In the rows, 128 means zero.
Each path below is one point turned by a fixed rotation once a step. After each direction that follows a path, write how fast that rotation turns it, in deg/step (0 if it stays still).
Each turn is a multiple of 5 degrees from 10 to 175, or 0.
Each row of a path follows its step; steps can be skipped.
Rotation 1:
step 0: [125 128 131 127 138 125 131 120 132 132 130 136 126 122 130 139 124 134
 116 128 122 135 132 119 133 127 134 146 128 132 125 141 125 125 124 121
 132 117 123 126 139 129]
step 2: [126 139 133 128 133 132 117 119 125 126 129 136 122 123 129 119 128 123
 124 123 122 130 117 138 129 127 126 135 134 121 141 135 125 124 129 115
 126 128 119 117 130 120]
step 3: [122 125 124 130 122 127 132 132 138 142 137 128 115 130 130 125 129 125
 132 128 121 115 129 144 134 129 134 133 135 133 116 128 134 123 126 129
 119 124 126 123 120 123]
step 5: [124 122 129 125 123 118 118 135 136 135 140 130 127 120 137 115 118 125
 126 135 113 132 133 122 128 128 131 114 131 124 129 126 125 131 127 137
 125 126 133 121 130 125]
step 6: [121 128 127 139 136 128 133 133 126 116 131 142 133 127 132 111 125 129
 114 123 129 126 136 132 130 122 133 131 132 140 129 125 126 137 121 127
 134 132 127 137 124 128]
step 8: [130 139 120 136 130 135 118 132 127 130 132 138 123 134 119 132 126 126
 124 134 132 123 117 130 129 132 131 130 125 135 137 125 127 147 121 133
 137 127 139 129 135 122]
step 10: [130 132 123 137 123 123 128 123 124 138 135 131 134 136 132 137 128 124
 115 136 139 120 126 119 131 125 125 128 128 124 120 139 127 137 119 123
 129 123 119 122 118 122]
step 11: [133 139 135 123 121 123 127 127 134 130 126 120 128 117 133 128 134 133
 117 125 128 125 136 131 129 122 140 136 121 118 134 142 131 131 125 135
 129 117 135 130 132 135]
step 12: [140 134 130 122 122 134 128 125 122 127 138 129 128 130 129 118 126 125
 119 144 127 130 118 133 124 113 134 131 131 122 120 122 130 124 118 128
 130 133 115 128 134 129]
Speeds:
[128 126 131 129 127 129 124 128 130 130 130 131 130 131 127 129 130 128
 129 126 128 127 127 128 128 128 123 128 125 132 128 131 126 128 127 129
 131 127 126 130 131 132]
40
[129 129 127 128 128 129 128 129 131 128 130 127 129 127 127 128 126 130
 133 130 127 133 126 127 129 127 129 131 124 125 130 126 130 131 127 132
 130 130 126 126 129 128]
100
[128 129 125 132 126 127 124 128 129 125 128 125 127 131 129 132 125 129
 126 129 126 128 128 125 126 128 129 131 126 129 130 129 127 125 128 127
 130 129 129 132 126 127]
35
Rotation 2:
step 0: [122 126 142 122 131 141 142 131 135 133 126 133 123 134 116 122 126 128
 129 124 125 132 122 129 132 123 121 127 126 126 133 115 137 131 125 122
 121 126 124 131 129 135]
step 1: [121 133 126 118 130 122 120 136 142 120 119 128 131 128 124 123 120 133
 120 118 128 125 124 124 116 124 120 122 120 133 125 126 124 133 124 126
 139 123 133 131 126 125]
step 3: [140 135 121 128 125 127 128 128 128 130 128 123 138 116 129 133 133 129
 124 131 124 136 125 134 122 131 138 126 117 128 129 128 131 128 120 140
 142 136 124 120 120 124]
step 4: [136 124 134 133 131 126 134 115 122 133 125 135 139 120 124 136 123 138
 138 135 124 136 131 134 140 124 125 131 129 137 124 125 124 132 130 122
 124 128 127 125 124 136]
step 6: [120 126 126 122 124 130 134 120 134 126 137 135 124 128 116 129 129 132
 122 114 120 122 132 126 128 122 124 122 125 128 118 121 132 128 136 120
 122 131 136 130 138 139]
step 7: [118 132 124 121 130 127 136 129 132 118 132 118 124 126 129 126 128 126
 115 127 133 124 136 119 122 128 117 128 128 141 133 133 126 129 133 137
 139 128 132 119 121 123]
step 8: [127 123 128 129 130 136 131 132 121 131 139 129 131 130 129 131 138 136
 130 135 137 121 129 141 131 117 120 122 118 132 125 125 141 122 121 132
 132 128 123 118 131 128]
step 10: [126 116 139 124 131 121 125 125 133 127 122 129 140 130 131 136 134 133
 136 129 119 128 119 127 132 126 124 137 129 130 130 126 133 127 115 123
 118 126 135 128 131 142]
step 12: [129 117 137 127 124 136 132 123 138 121 132 143 125 116 127 127 127 126
 122 130 130 129 127 127 116 133 120 122 123 135 121 124 127 128 134 121
 127 131 130 116 127 134]
Speeds:
[127 128 133 127 127 129 130 125 129 124 128 129 126 126 127 126 123 126
 127 124 127 126 129 130 127 128 132 128 129 130 132 129 129 127 129 125
 125 129 127 127 130 128]
60
[132 126 126 130 125 128 130 129 130 128 126 130 131 125 128 130 125 129
 129 131 125 129 129 127 125 128 131 125 127 128 126 129 125 127 131 128
 126 131 129 130 125 128]
40
[126 129 126 129 128 129 132 128 127 127 128 126 130 128 130 131 130 123
 124 127 127 128 128 126 127 131 129 128 127 129 124 133 129 127 127 125
 129 129 130 125 131 127]
80
[127 128 127 127 128 128 130 129 130 127 126 129 126 128 127 127 126 125
 128 131 131 129 131 127 128 131 125 129 126 124 127 124 129 130 131 127
 127 130 133 128 129 132]
60
Rotation 3:
step 0: [131 131 128 123 128 131 129 119 116 127 124 132 129 132 136 140 130 135
 127 129 129 134 126 134 122 131 136 135 127 135 123 141 129 121 137 139
 133 144 127 132 126 123]
step 2: [122 141 128 131 129 135 129 135 126 127 138 127 130 126 143 134 129 126
 122 112 142 129 121 120 126 131 130 125 132 133 126 130 132 127 124 138
 122 130 118 127 122 130]
step 3: [123 134 113 142 121 126 128 122 115 137 131 133 132 131 131 126 125 120
 120 121 132 133 126 134 128 124 129 121 137 130 125 128 129 130 137 137
 127 130 117 130 130 137]
step 5: [139 132 123 124 126 129 137 139 129 125 138 126 128 131 132 109 116 132
 132 120 127 138 129 125 129 129 132 133 138 134 123 129 124 125 133 127
 136 137 119 131 129 129]
step 6: [135 112 125 134 130 117 131 126 131 128 134 129 128 136 128 116 119 128
 132 129 125 127 124 125 127 122 135 131 123 118 124 126 126 127 141 143
 135 135 120 126 126 126]
step 7: [135 128 133 138 138 124 135 132 136 134 135 128 132 136 132 123 135 132
 139 126 124 125 119 114 131 139 128 126 125 126 141 121 133 129 134 132
 132 130 125 130 129 120]
step 8: [132 129 125 130 127 119 139 123 124 126 135 134 131 128 129 121 142 136
 136 124 137 131 127 114 121 124 140 116 135 127 134 134 128 124 131 129
 129 133 136 131 135 125]
step 9: [125 129 128 135 140 124 128 119 118 132 124 126 124 136 127 125 125 127
 138 124 132 132 123 133 123 123 143 117 119 115 130 132 137 123 131 121
 125 129 134 134 130 122]
step 10: [135 134 131 130 141 127 134 129 123 125 137 115 135 131 133 122 136 127
 122 120 132 137 129 136 126 131 128 122 121 126 130 123 127 116 121 117
 121 123 128 132 130 116]
Speeds:
[124 129 129 126 127 127 128 125 125 127 128 129 123 130 129 127 128 128
 129 130 129 126 126 128 129 122 127 129 129 128 126 129 127 125 131 131
 131 126 126 132 130 128]
125
[127 127 128 129 128 131 131 126 128 126 127 128 129 128 127 130 128 131
 128 126 129 126 128 130 128 130 128 126 127 125 129 130 128 124 128 128
 131 128 131 126 132 122]
35
Rotation 4:
step 0: [132 129 120 132 122 140 118 120 131 123 139 121 121 128 133 130 137 137
 127 128 133 129 128 127 132 136 124 131 134 136 121 143 122 128 139 125
 132 126 131 115 131 131]
step 1: [132 134 133 134 129 132 111 115 133 135 131 125 122 127 140 131 134 132
 133 124 127 136 133 123 129 131 115 124 133 142 123 129 121 129 135 129
 132 136 134 126 124 135]
step 2: [121 138 129 131 134 132 125 115 130 134 124 135 128 135 135 133 128 120
 125 124 126 134 127 118 133 134 115 118 139 132 133 128 128 130 138 140
 137 135 133 129 123 126]
step 5: [134 132 142 126 129 136 134 125 134 130 134 123 143 125 135 133 116 128
 133 131 127 139 138 133 130 131 132 134 136 129 121 139 130 128 141 135
 130 121 130 125 132 127]
step 6: [139 131 128 125 131 138 130 124 132 124 139 133 134 131 135 132 124 131
 130 122 120 134 139 135 131 130 127 134 132 135 126 127 130 125 127 137
 143 122 137 116 138 124]
step 8: [136 141 125 130 128 134 122 116 129 126 135 125 136 135 137 132 134 129
 124 128 121 135 114 117 126 121 134 135 136 133 129 134 122 127 133 122
 132 135 132 126 118 131]
step 9: [123 139 125 143 129 128 124 120 135 131 123 133 136 133 135 122 142 129
 129 125 124 136 124 116 129 128 130 136 133 131 118 135 126 119 136 133
 132 125 134 122 119 130]
step 10: [121 134 120 145 128 137 125 122 135 127 121 136 126 129 134 126 127 129
 133 133 134 124 126 128 131 132 125 128 135 138 124 140 127 118 143 137
 133 125 125 119 131 130]
step 11: [130 125 126 134 124 139 125 119 134 125 130 119 119 134 129 130 127 133
 142 138 132 132 132 127 137 137 123 125 140 138 129 131 123 133 141 136
 131 130 124 120 130 131]
Speeds:
[130 126 128 129 130 126 132 132 129 128 126 127 128 128 129 130 122 127
 127 127 128 129 129 129 131 130 126 128 128 127 128 126 129 133 130 129
 130 126 127 128 124 132]
40
[130 127 131 128 127 129 126 129 131 128 128 128 124 126 129 128 127 131
 129 125 130 128 131 131 128 132 128 128 128 132 126 128 129 125 131 127
 127 124 125 127 130 125]
70
[131 133 129 127 126 131 127 129 125 127 128 128 125 126 128 131 131 126
 126 121 128 128 128 125 128 126 125 129 127 129 130 127 129 129 127 130
 127 129 129 130 126 127]
60
